In the rows, 128 means zero.
A state moves one step at a time under one of 6 hidden systems, and each row is a state written as 22 numbers. Each run below is a few steps of one system.
F, seq 1:
[[ 51 176 126 126 117 115 138 108 145 107 131 140 173 138 117 149 145  71
   77 154 129 149]
 [ 94  65 184 137 114 102 144 102 121 163 102 133 165 134  83 137 179 128
  126 158 116 109]
 [171  82 167 148 132 147  90 127 105 155 124 136  80  84  99 154 128 171
  169 104 123  98]
 [167 192 131 129 145 191  79 138 133 107 173 124  89 111 150 152 106 121
  113  99 154 122]
 [105 186 117 130 148 134 159 118 137 103 157  95 186 159 141 141 130  84
   79 143 174 119]
 [ 96  77 120 139 132  84 173 117 107 145  95 124 194 143  65 142 126  98
  132 130 135 113]
 [165  46 149 107 107 143  87 140 121 152 113 153 109 131  71 133 112 128
  170 105 101 132]
 [203 133 146 103 120 184  84 144 147  98 172  92  96 130 152 107 122 158
  128 116 130 126]
 [143 192  91 135 162 133 161 137 116  86 130  79 156 137 163  93 116 139
   93 114 172 116]]
C, seq 2, 9 rows:
[[102 150  27 101 122 102 140 163 137 120 127 134 112 139 110 116 113 103
  148 132  77 162]
 [156 122 149 114 102 152 140 143 154 129 154 148 137 161 158  43 156 117
  102 118  83 175]
 [137  86 136 124 133 107 161 117 139 129 148 102 105 134 186  91 121 199
  174 160 143 116]
 [102 162  61 145 126  83 133 146 114 121  97 129  76  71 140 125 134 165
  147 127  75 142]
 [ 99 179 149 130 120 139 116 130 149 148 113 178 111 150 179  92 182 110
   82 146 102 157]
 [ 97  83 153 126 129 101 168 112 150 175 155 122 136 162 147 134 174 145
  155 195 126 105]
 [105  99 124 157 122 108 142 128  97 147 127 143  97  54  76 132 156 164
  159 114  70 124]
 [112 177 182 132 137 186  75 118 120 133 129 167  76 102 141 126 166 149
  106 125 131 123]
 [116 158 132 139 158 127 141 124 136 162 163  95 130 150 142 190 181 126
  122 183 157  71]]
W, seq 3, 9 rows:
[[139 111 131 143 110 107 124 128 152 154 133 156 171 156 110 189 101  41
  111 114 126 142]
 [115  73 208 121  92 138 129  87 139  92 146 135 178 122 106 102 101 117
  115 115 143 156]
 [137 122 145 102 116 138  89 115 109  57  79  74 126  95 107 100 122 190
  117 122 148 116]
 [191 174  94 132 140 125  79 162 119 130  62 100 110 141 144 155 143 124
   96 112 135 102]
 [171 132 133 165 133 102 144 131 150 165 135 137 167 164 167 182 101  61
  107 114 155 122]
 [ 95  83 154 134  97  96 153  91 144  90 145 132 184 117 110 136  68  96
  127 115 145 161]
 [105 108 154  84  93 134  80 112 125  64  67 119 134 119  99  81 121 156
  112 127 125 154]
 [193 135 147 122 127 127  75 142 127 127  64  86 111 145 159 132 166 164
  103 138 140  93]
 [194 142 113 185 133  83 138 140 134 153 122 107 139 116 170 191 108 101
  115 102 137 108]]
P, seq 4:
[[112 142 115 138 156 155 130 125  81 110 149  98 102  58  66 140 139 179
  151 113 129  91]
 [151 183  89 136 176 180 105 162  90 151 113 153 105 132  94 136 130 104
  119  82 138 109]
 [148 130 106 120 149 152 144 144 141 162 191 112 158 179  98 179 127  69
  135 143 146 100]
 [120  82 106 124 127 133 175 128 111 110 184 104 165 105  52 112 104 119
  156 105 109 134]
 [146 108 113  91 153 185 119 142 100 108 118 144 117 148  96  56  87 150
  155  89 149 140]
 [190 125  74  98 154 134 128 161 138 134 130  82 118 187 157 123 113 143
  153 144 155 100]
 [173 108  79 166 129  72 204 153 126 147 136  99 169 138 143 106 123 115
  131 106  97 133]
 [104  92 133 129 133 116 175 119 129 140 121 187 155 164 152  61  83 112
  144 106 141 171]
 [ 94 107 101  69 113 112 124 125 163 107 123 120 108 173 166  92 111 158
  165 184 134 148]]
P, seq 5 (9 x 22):
[[139 148 155 158 118 132 108 117 146 143 185 107 127  95 115 223 150  95
  112 141 120 100]
 [ 95 151 158 155 130 156 133 104 100  97 166 133 151  62  65 146 117 109
  105  89 133 130]
 [108 152 137  90 150 194  71 123 104  98 113 134 127 137  66 143 108 114
  118 114 176 112]
 [184 122 101 107 128 145  86 153 127 120 134  67 134 138  73 184 133 112
  128 129 128  90]
 [201  99 134 164 130 137 147 141 107 129 156 108 164 102  89 138  98 102
  122  61 122 121]
 [136 119 123 119 149 155 138 118 123  96 149 139 157 146 125 117  39 103
  142  87 193 140]
 [137 128  68  75 117 118 122 142 144  69 118  73 160 168 115 110  87 117
  128 139 143 140]
 [199  77 128 123 106 104 138 147 127 121  83  91 173 160 120  76 136 129
  109 106 107 137]
 [174  61 152 144 123  91 141 118 136 141  99 142 137 149 177 113  68 141
  159 106 161 135]]
X, seq 6 (9 x 22):
[[102 139 161  96 133 145  80  98 135  88  88 132 131 155 146 145  83 131
  118 142 208 120]
 [151 142  96  98 105 104  89 140 150  97 101  61 152 152 111 179 140 107
  100 160 129 109]
 [183 103 163 155 101 103 126 123 126 106  85 112 189 128 122 120 108  96
   79  80 134 142]
 [115 107 154 111 119 113 102  94 147  86 104 135 137 141 164 147  48 132
  141 131 198 138]
 [116 152  92  83  92 104  78 130 153  64  94  75 133 129 116 149 124 125
  105 158 120 138]
 [175 130 162 141 109 109 115 129 129 112  61 106 181 151 147  97 147 109
   60 105 136 136]
 [147  95 145 139 125  78 117 105 142 118  82 121 137 142 180 166  66 137
  144 131 189 116]
 [115 147  95 111  83  86  77 126 151  71  91 105 117  96 122 170  93 116
  117 131 107 155]
 [130 158 179 131  98 122 103 113 145  94  81 128 167 143 164 100 150 106
   49 123 134 154]]
W, seq 7 (9 x 22):
[[138  88 153 164 151  95 179 106  94 122  96 106 164 111 137 100 104 173
  138 106 175 101]
 [126 130  68 101 122 110  76 141 125  97  84 134  87 110 108 164  62 131
  164 114 130 138]
 [160 150 149 106  92 145  88 142 177 134 139 136 133 178 165 127 161  78
   81 146 102 156]
 [143  98 176 175 130  88 193 103 124 131 132  94 184 123 161 109 145 147
  106 129 152 109]
 [100 117  87 135 131  89 117 122  98  97  70 140 107  77 104 144  64 153
  161  99 137 134]
 [129 155 133  83 100 151  46 139 167 125 106 155  92 164 146 148 137  95
  110 152 116 152]
 [158 115 187 160 113 107 158 113 150 145 154  85 173 139 162 136 186 124
   88 154 127 107]
 [114 117 119 180 140  86 159 111  85 113  93 133 138  59 107 136  88 154
  141  81 140 122]
 [ 93 159 120  87 122 156  51 124 141 107  97 171  85 138 123 156  90 109
  132 133 148 148]]
U, seq 8:
[[111 184  96 132 136 106 109 120 114  69  93  74 114  79 142 147 123 172
  112 135 150 109]
 [107 171 116 144 133 108 106 131 113 133  38 168 150 142 127 134 128  82
   78 102 136 143]
 [ 98  73 174 116  93  86 117  99 167 148 107 144 158 167 137 167 130  97
  129 176 136 133]
 [126  88 150 125  80  98 111 111 132  76 130  76 131  64  89 140 134 165
  132 135  91 133]
 [140 162 176 127 131 177  66 120 100  92  79 136 108  96 116 109 137 154
   90  93 148 125]
 [115 171 135 119 145 122  92 119 141 135  94 114 134 170 158 191 139 109
  102 170 185  90]
 [133 119 106 158  97  57 147 125 138 120 106  93 184 113 108 181 124  83
  100 125 104 130]
 [129  70 201 126  94 143 109 101 123 105 116 154 164 114  85 106 100 111
  116  91 131 156]
 [126 114 159  70 120 169  68 112 140  83 131  84 114 140 107 137 129 165
  136 167 166 104]]
U, seq 9, 9 rows:
[[154 176 150 125 135 157  95 138 164 160 150 146 109 179 191 154 157  95
   99 154 146 121]
 [117 132 116 174 134  75 201 114 133 131 171  82 179 110 139 162 139 115
  118 143 132 108]
 [109  97 131 135 133 150 137 125  88 127 128 167 146  94  42 111  95 107
  143  70 116 146]
 [144 109 151  65 122 194  69 139 154 138 158 139  95 179 117 122 140 125
  147 159 133 126]
 [185 153 105 146 135 110 154 148 137 121 156  46 132 124 167 132 170 156
  112 146 117  95]
 [145 141 120 186 165 118 168 129  82 139 106 155 151 102 127 118  84 119
  122  57 159 125]
 [ 88 109 112  83 130 150 112 123 152 134 151 176 123 180 116 145  70  82
  167 144 158 150]
 [142 114  97  94  92 115 143 148 161 105 161  74 141 147 128  89 168 136
  124 163  69 147]
 [165 110 158 165 151 133 158 130  85 139  91 124 128 103 141  58 148 186
  123  86 133 112]]
X, seq 10 (9 x 22):
[[145 132 126 133 136 119 170 125 130  98 138  96 122 120 194  48 128 192
  131 130 135 136]
 [112 156  49 135 164  89 149 152  98 137  62 132  95 127 150 106 119 164
  152 125 128 118]
 [129 146  89 142 117  90 125 157 148 180  95 185 104 153 161 133 145  87
  124 128  74 159]
 [120  98 174 157  92  89 154 108 165 152 161 149 116 111 187 119 150 140
  131 152  87 154]
 [ 85 136 149 148 130 115 130 105 105 110 114 123  83  53 140 114 150 204
  146 139 116 119]
 [105 201 115 148 163 144  99 141  97 157  84 156  83 110 130 149 178 136
  107 128 126 102]
 [131 148 141 177 139 110 147 133 138 198 154 148 138 136 140 193 172  77
  111 143 116 104]
 [ 92  86 173 165 113 112 153  95 123 141 177 143 142  71  86 168 125 121
  147 122 113 127]
 [ 68 139 176 106 137 191  90 103 105 106 147 154 101  91  71 128 138 149
  133 130 145 121]]
C, seq 11 (9 x 22):
[[156 162 108 142 180 159 112 147  95 162 107 132 130 150 101 175 125  99
  121 105 174  80]
 [150 129 114 142 142 146 134 137 138 156 178 152 152 152 104 184  85  52
  133  99 147 127]
 [125 113 138 119 126 165 149 112 134  87 205 120 171 123  89 120  73  94
  131  97 153 146]
 [142 132  98  90 149 173 128 137 106  68 141  83 145 134  90  83  88 152
  136 104 165 122]
 [197 152  58 108 150 139 117 175 120 116 101 101 120 166 143 103 100 126
  130 100 136 126]
 [180 133  86 139 122 101 153 152 160 138 139 141 138 168 195 110  76  90
  129 104 124 163]
 [ 99 108 106 119 102  89 172 113 161  88 157 134 149 134 170  83  71 123
  144 131 123 182]
 [ 93 118  97  82 103 114 131 128 135  73 102 108 124 127 128  51 126 171
  134 147 100 165]
 [163 122 111 105 113 110 107 154 137 132  66 111  99 151 166  70 171 173
  122 147  89 135]]
F, seq 12, 9 rows:
[[150 131  64  85 138 130 104 154 112  88  93  62 132 142  80 130 119 149
  140 133 135 103]
 [200 135  95 135 128 120 132 169 125 148  84 127 153 174 138  89 138  92
   94  88 103 143]
 [160  78 132 120 113  90 146 120 160 118 115 126 147 173 193 102  67 132
  149 132 160 149]
 [117 117  79 101  94  87 115 129 134  59  96  90 119  92 119 109  89 161
  143 125 101 157]
 [129 154 126 110 111 131 102 146 125 119  57 151 120 146 142  54 167 134
   86 119  91 162]
 [138 118 144 135 129  82 129 121 150 151  78 126 108 162 216 122 147 166
  132 170 148 114]
 [123 145  97 170 109  58 127 123 132 111 100 124  98  59 162 166 101 148
  136 117 100 140]
 [ 80 164 165 134  98 135  94 109 141 110 107 192 116 105 145 114 130 102
   89 115 107 178]
 [ 78 129 192 118 115 119 107  92 147 128 114 117 126 134 152 147 184 157
  110 195 150 104]]

Name the system that made each run.
seq 13:
[[105 178  81 138 162 120 167 126 103  85 141  74 122  89 142 108 127 178
  129 134 149 106]
 [ 83 167  72 141 156 114 147 149 103 165  79 186 134 150 108 120 133  83
  117 111 115 142]]

F
seq 14:
[[123 145 122 106 102 151 137 140 127  82 138 110 150 119 101  45 158 131
   92 113  78 168]
 [134 109 166 124 168 153 131 126  98 162  79 138 122 165 139  87 168 173
  134 140 171  87]]

U
seq 15, 2 rows:
[[136 133 168 134  85 101 119 122 163 129  99 135 171 159 160 116 168  82
   62 140 101 161]
 [127  80 191 164 124  81 148  90 113 127  78 120 156 109 152 124 120 168
  126 126 166 109]]

W
seq 16, 2 rows:
[[193 117 154 160 115 117 121 149 118 162  92 123 107 111 152  95 191 159
  106 110  74 123]
 [146 152 131 180 159 113 144 117 125 145 142 145  92  98 199 160  87 151
  148 109 170 110]]

W
seq 17:
[[ 79 154  95  83 130 161 124 148 121 124 120 148 116 150  90  64 175 129
  120 145  85 152]
 [143 112 124 134 151 115 165 146 134 192 127 127 113 173 171 102 191 155
  145 168 112 104]]

F
seq 18:
[[154  98  94 116 131 111 140 141 100 102  77  86 186 146  66 107 109 115
  118 100 137 120]
 [164  89 133  97 118 138  93 133 144 124  95 162 137 184 137 114  62  98
  139 102 160 153]]

X
seq 19:
[[133  88 158 156  99  55 134 115 148 150  60 150 135 137 188 122 131 135
  121 139 113 146]
 [ 99 121 162 141  87  81 113 102 169 123 114 166 101 109 200 136 112 136
  129 149 112 167]]

P
seq 20:
[[116 157 123 130 150 133 139 127 122 120 124 132  72 107 195  70 138 201
  147 141 134 129]
 [ 76 188  69 152 165  97 148 137 110 152  92 163  86 116 165 131 131 142
  140 136 129 125]]

U
seq 21, 2 rows:
[[117 113 132 118 170 155 126 113 120 146 164 118 115 144 115 185  99 138
  175 152 195  75]
 [135 140  81 111 118 151 114 153 119 112 167 103 137 106  41 158 129  87
  126 109  85 132]]

X
seq 22, 2 rows:
[[ 55 146  98 132 112  73 143 103 151 100 146 124 112  89 152 171 101 139
  152 168 125 140]
 [ 98 172 138 118 103 143 104 136 126 106  99 147 120 109 115  75 183 127
   78 122  73 164]]

P
seq 23:
[[ 83 142 150 159 133 155 159 111 115 130 194 170 106  65 112 109 131 136
  139 103 101 150]
 [ 76 166 130 108 161 195 120 132 115 155 175 161  93 134  93 124 174 129
  138 151 123 112]]

U
seq 24, 2 rows:
[[151  64 183 129 136 165 140 115 102 131 126 148 167 140  84  81 102 127
  134  84 157 130]
 [159 111 109  96 135 151  76 131 128  95 133 101  85 116 116 159  66 163
  177 123 164 109]]

C
seq 25 (2 x 22):
[[142 179 163 106  91 154  73 121 172  83 148 113 118 131 172 129 144 114
   76 144 121 154]
 [128 131 189 155 123 108 130  97 120 108 106  72 170 105 126 153 172 149
   80 146 157  87]]

P
seq 26:
[[133 151 158 155 154 151 141 137  88 158  96 130 128 117 114  81 213 158
   92 118 110 103]
 [137 128 113 155 184 138 134 130  97 169 135 139  92 117 127 179 104 150
  175 120 178  72]]

W
seq 27, 2 rows:
[[127 141 149 137 174 170 105 113  95 126 136 123 122 113  97 182 100 135
  142 114 201  75]
 [122 161  92 113 134 154 109 140 130 121 168 112 151 139  63 192 115  62
  115 122 135 117]]

X
seq 28 (2 x 22):
[[ 55 121 165 130 146 119 134 103 120 170  81 189 140 163 131 128 153 113
  123 159 159 120]
 [128  90 137 139 111  96 102 123 140 162 137 114  93  97 109 211 151 143
  166 164 100  96]]

F
seq 29 (2 x 22):
[[135  75 219 126  90 139  91  95 133 105 101 154 138 111 125 101 108 139
  117 106 136 155]
 [104 144 145  87 125 145  75 105 137  74 118  82 107 117 128 154 128 174
  129 172 170 100]]

U
seq 30:
[[171 125 110  97 123 125  66 139 129  94  84  66 125 135 106 174 116 141
  126 138 153  94]
 [196 149 126 145 110 124 105 141 136 100 106 107 169 133 133 143  93  77
   77  77 135 142]]

X
seq 31, 2 rows:
[[195 155 164 170 130 156 123 127 116 103 148 122 129  86 158 108 103 134
   93  60 139 138]
 [108 167 127 132 157 125 134 107 127 100 112 115 169 155 156 156  84 105
  101 132 214 108]]

P
seq 32, 2 rows:
[[134 136 169 128 123 149  84 131 107 135  81 119  92 101 113 110 204 181
  108 137 103 104]
 [170 163 136 177 165 135 116 136 109 168 133 121  89 100 154 192 147 145
  130 118 150  74]]

W
seq 33, 2 rows:
[[ 96 158 154 160 166 158 151 128  99 180 129 193  99 120 145  89 169 141
  126 116 125 126]
 [ 63 158 103 115 163 138 133 124 135 165 158 150  90 148 134 172 152 127
  160 185 146 100]]

P
seq 34:
[[122 132 129  88 101 110  88 114 182  94 119 121 128 173 185 152  83 108
  124 166 163 149]
 [125 132 119 137  88  72 140 122 132  78  98  63 167  93 114 120 158 143
   87 137  91 135]]

F
seq 35 (2 x 22):
[[ 93 202 137 155 143 156 135 113 100  85 151 111 139  68 104 126 151 131
   80 105 134 122]
 [ 78 144 152 132 167 147 132 116 105 170  95 170 155 171 105 145 155  92
  109 144 173 100]]

F
